Rows are one point carried round by a steady rotation, each followed by how many ticks it has turned.
The counts run from 0 to 879.
[176 155 132 134 125 108 108 116 109  91  94  99 112 124 127 128 170 125
  84 135 128 115 172 116 124 136 132 115 125  80  89 114 116 142 160 125
 101 176 194  93 121 147 158  90 112 147 141 163 141 164 121  89  82 136
 126 109 114 115] : 479
[151 125 154 141 108 116 130 130 165 109 176 126 132 109 126 128 146 124
 140 150 137 117 128  48  99 189  68 161  95 110 131 107 115 125 108 140
 133 177 148 107 152 130 128 136  98 100 122 133 151 152 148 181  86 142
 152 138 149  97] : 734
[132 164 102  98 122 189 159 112 173 128 164 142 127 118 111 114 140 146
 132 125 160 103 124  81  93 152  70 161 118  90 153 103 106 111 138 142
 157 127 139 144 122 117 133 148 133 135 141 100 153 123 167 212 118  97
 136 141 126 107] : 386
[123 167 167 156 161 114 143 139 119 146  96 100 131 130 101 145 130 134
 108 133 160 134 148 124 128 100 147 107 143  83 117  71 130 139 178 123
 107 130 224 154  98 157 155 106 133 143 132 171 140 150 116 106 111 148
 122 136  90 122] : 309
[162 153 123  87 100 146 118 146 155  67 158 158 102 118 122 163 132 136
 125 128  95 134 118  75 103 137  56 176 121 101 110  83 127 125 141 148
 146 161 168 133 127 150 131 115 124 121 142 109 127 166 122 167  97 128
 151 139 122 130] : 619
[143 148 122 108 121 127 123  83 152 115 123 133 138 138 108 127 173 129
 108 125 170  91 168  77 129 142  63 117 130 120 104 119  90 151 156 109
 120 144 202  60 127 150 149  82 114 107 123 137 111 140 147 151 116 135
 132 104 104 103] : 330
[125 159 155 135 137 139 161 163 143  93 156 119 126  95 107 151 114 134
 124 127 107 146 115 100 112 101 145 154 133  72 126  58 133 116 146 139
 142 146 187 201  80 141 134 134 134 159 151 118 159 169 121 124 123 113
 139 154 120 136] : 438
[135 146 154 129 142 143 175 136 156 126 185 112 154  77 108 131 152 110
 137 155 126 133 117  84  85 132 126 168 128  77 143  83 116 129 118 148
 150 145 166 178  96 129 135 155 107 131 141 130 191 162 145 142 116  99
 153 149 155 119] : 51
[131 150 124 173 148 132 161 112 134 118 137 108 117 142  95 107  97 145
  99 136 147  97 129  65 103 155  99 122  79  71  92  58 131 117 127 149
 146 136 166 120 149 109 162 151 126 138 150 149 132 161 106 166 121 113
 148 168 129 124] : 722
[122 169 136 132 117 181 139 107 140 109 141 134 134 154 109  88 142 150
 146  98 155  94 157  73 119 141 110  90 107 100 128  98 106 111 149 137
 154 131 192 121 136 126 128 147 156 131 147  95 126 130 184 195 134 128
 105 109  89 131] : 688
[121 181 124 112 144 152 119 133 131 149  80 128 123 133 104 136 151 154
 113 120 173 113 145 149 128 104 130 116 158  89 146  91 121 132 206 117
 128 117 206 154  92 150 147 100 157 164 142 138 134 117 149 142 116 146
 109 125  84 111] : 125
[106 167 142 179 183  97 162 135 145 172 115  82 151 105  76 121 128 142
  99 145 178 113 143 102 103 134 127 127 138  79 141  72 135 133 150 130
 125 129 169 156 112 123 168 131 116 153 128 169 157 128 119 138 123 137
 136 160 129 103] : 726
[136 128 155 136 112 103 125 125 170 127 168 128 141 102 122 129 156 131
 143 154 148 112 134  52 103 188  64 165 112 118 137 111 110 129 113 134
 134 172 153 104 144 139 119 128  99  99 120 130 146 138 157 181  92 150
 156 134 147  93] : 733
[124 159 113 126 140 105 115 160 160 111 135 131 117 120  94 169 106 179
 117 112 130 107 108  72 106 152  67 158 132 104 138  62 151 111 165 152
 154 157 152 156 149 145 140 116 130 151 145 108 112 129 119 188 131 157
 134 162 128 117] : 72
[182 145 126 120 123 164 146 136 139  96 158 120 107  95 134 129 137 122
 109 154 104 130 115 108  86 157 112 182 103  70 127  89 120 113 126 154
 143 163 136 160 122 116 150 151 109 158 158 137 183 175 136 158  80  97
 159 155 148 118] : 235
[162 153 145 156 140 157 150  97 125 122 144 111 152 124 107  86 175 105
 133 146 122 111 159 104  87 149 148  91  93  64 114  85 110 143 119 168
 146 147 200 112 129 122 146 146 129 116 153 153 165 167 148 130 111 104
 131 123 132 133] : 869
[127 178 149 154 159 107 125 150 149 172 110  88 148 119 101 129 150 152
 155 120 172 118 178  82 117 139  93  99 145 109 159 105 134 135 165 117
 124 141 189 125 141 126 151 120 151 124 112 142 139 100 160 175 109 182
 104 122 100 118] : 342
[143 156 111 160 145 142 145 132 138 126 109  91  86 135 134 121  90 162
  73 126 170 104 128 105 123 171 107 155  95  87 114  92 139  90 161 119
 115 154 123 144 142 111 170 146 118 188 146 148 147 135 133 180  82 128
 140 152 112  95] : 391
[108 174 135 150 113 131 144 164 150  93 126 123  97 131 113 135  83 148
  89 135 127 133 124  57 121 138 120 163 108  67 119  74 140  93 119 128
 122 165 126 184 125 120 130 151 130 172 158 133 139 146 105 162 100 121
 138 168 124 102] : 406
[139 147 116 142 148  88 127 136 150  79 131  75 116 112 132 140 128 160
  83 108 147  90 144  67 131 172  99 153 135 118 111 107 132 107 162 104
 118 188 134 121 142 127 161 107  84 183 135 113 128 140 134 166 100 150
 121 123 131  96] : 59
[123 163 110 127 136 102 149 157 161  71 149 107 114 120 112 159  94 166
  88 106 125 115 131  49 132 138  80 168 132  98  99  87 142 106 154 111
 125 165 143 152 126 126 157 113 108 179 140 115 120 150 110 165 115 132
 133 151 126 113] : 591
[141 172 121 111 124 153 104 126 144 122 122 160 126 140  88 138 150 158
 154 117 132 114 138  94 101 129  72  99 120  95 135  67 125 141 165 169
 167 128 206 119 139 152 132 122 176 103 145 113 115 132 142 177 125 147
 121 135  96 146] : 487
[158 163 151 167 164 157 150 126 117 150 125 111 135 121  94 112 133 123
 138 152 131 124 141 113  94 130 125  99  90  67 114  54 128 140 138 168
 149 131 207 138 136 125 165 151 150 113 147 167 157 163 125 139 106 121
 145 153 113 150] : 337
[150 162 117 143 140 143 171 140 150 101 162 107 118 120 110 129  97 133
 109 134 123 124 133  52  99 148  68 153  91  89  97  82 129 111 123 135
 139 145 144 127 151  96 174 153 119 140 136 135 147 155 121 185  99 104
 153 159 132 135] : 204
[146 135 123 145 137  86 125 115 143  87 124  86 118 112 128 128 150 140
  59 126 138  92 145  89 124 175 124 157 124  96 107 110 126 120 148 111
 105 188 136 115 135 136 153 102  71 178 146 142 139 163 122 128  94 135
 134 130 151  83] : 61
[133 133 186 173 111 140 143 121 141 142 150 131 122 122 126  99 132 117
 121 169 147 129 121  79  98 179 141 149  80  72 129  86 111 120  97 140
 125 155 160 147 126 134 122 164 116 118 145 163 171 162 142 147  83 124
 159 156 138  91] : 551
[126 169 122 113 113 140 153 118 163 140 131 131 143 103 102 107 174  93
  98 171 153 134 163  93 100 134 125 163 130  62 136 127  89 135 107 116
 114 155 137 139  91 113 130 124  97 138 137 176 183 137 141 127  88  89
 138 140 149  78] : 381
[110 188 121 144 157 140 140 122 141 143 120 113 155 132  72 106 153 154
 145 112 148 100 170  78  96 128 110  79 127  86 150  70 136 132 145 160
 160 129 190 129 141 115 147 133 158 132 144 122 128 115 150 181 141 138
  99 132 112 136] : 873
[137 167  97 134 144 122 133 116 157 137 100 102 113 139 109 122 126 153
  90 128 180  94 159  86 127 154  53 134 118 107 111 120 121 128 163 100
 117 141 154  83 149 116 172 105 115 144 122 160 131 116 139 181 100 145
 140 135 111  97] : 360
[128 186  83  86 135 153 129 143 170 101 124 122 117 116 105 153 132 175
 111 103 141 105 134  99 111 122  79 163 153  93 155  93 133 102 180 130
 153 141 135 166 115 122 143 117 132 187 151  96 130 112 147 198 130 126
 112 133 119 110] : 774
[169 178 123 117 104 178 125 134 129  86 131 133 101 149 134 109 131 141
 139 113 114 127 168  67 122 147  78 107  92  89 110 106 124 111 136 137
 137 156 180  99 160 115 152 139 163 125 145 116 131 140 154 191  86 124
 111 116  91 144] : 504
[133 163 125 147 173 128 140 151 150 160 127  98 144  92  94 137 141 157
 130 136 139 116 122 127  78 144 125 145 133  67 175  61 149 118 163 167
 164 140 156 186 120 127 151 153 128 159 149 136 168 127 147 168 121 140
 131 158 147 119] : 756
[ 97 172 136 137 161 136 181 139 170 152 138  87 155 104 109 118 132 137
 119 126 192 110 154  84 132 123 113 143 157 109 154 119 115 112 158  84
 116 124 166 161 103 109 154 129 116 159 116 129 161 109 172 181 123 129
 114 126 110  93] : 25
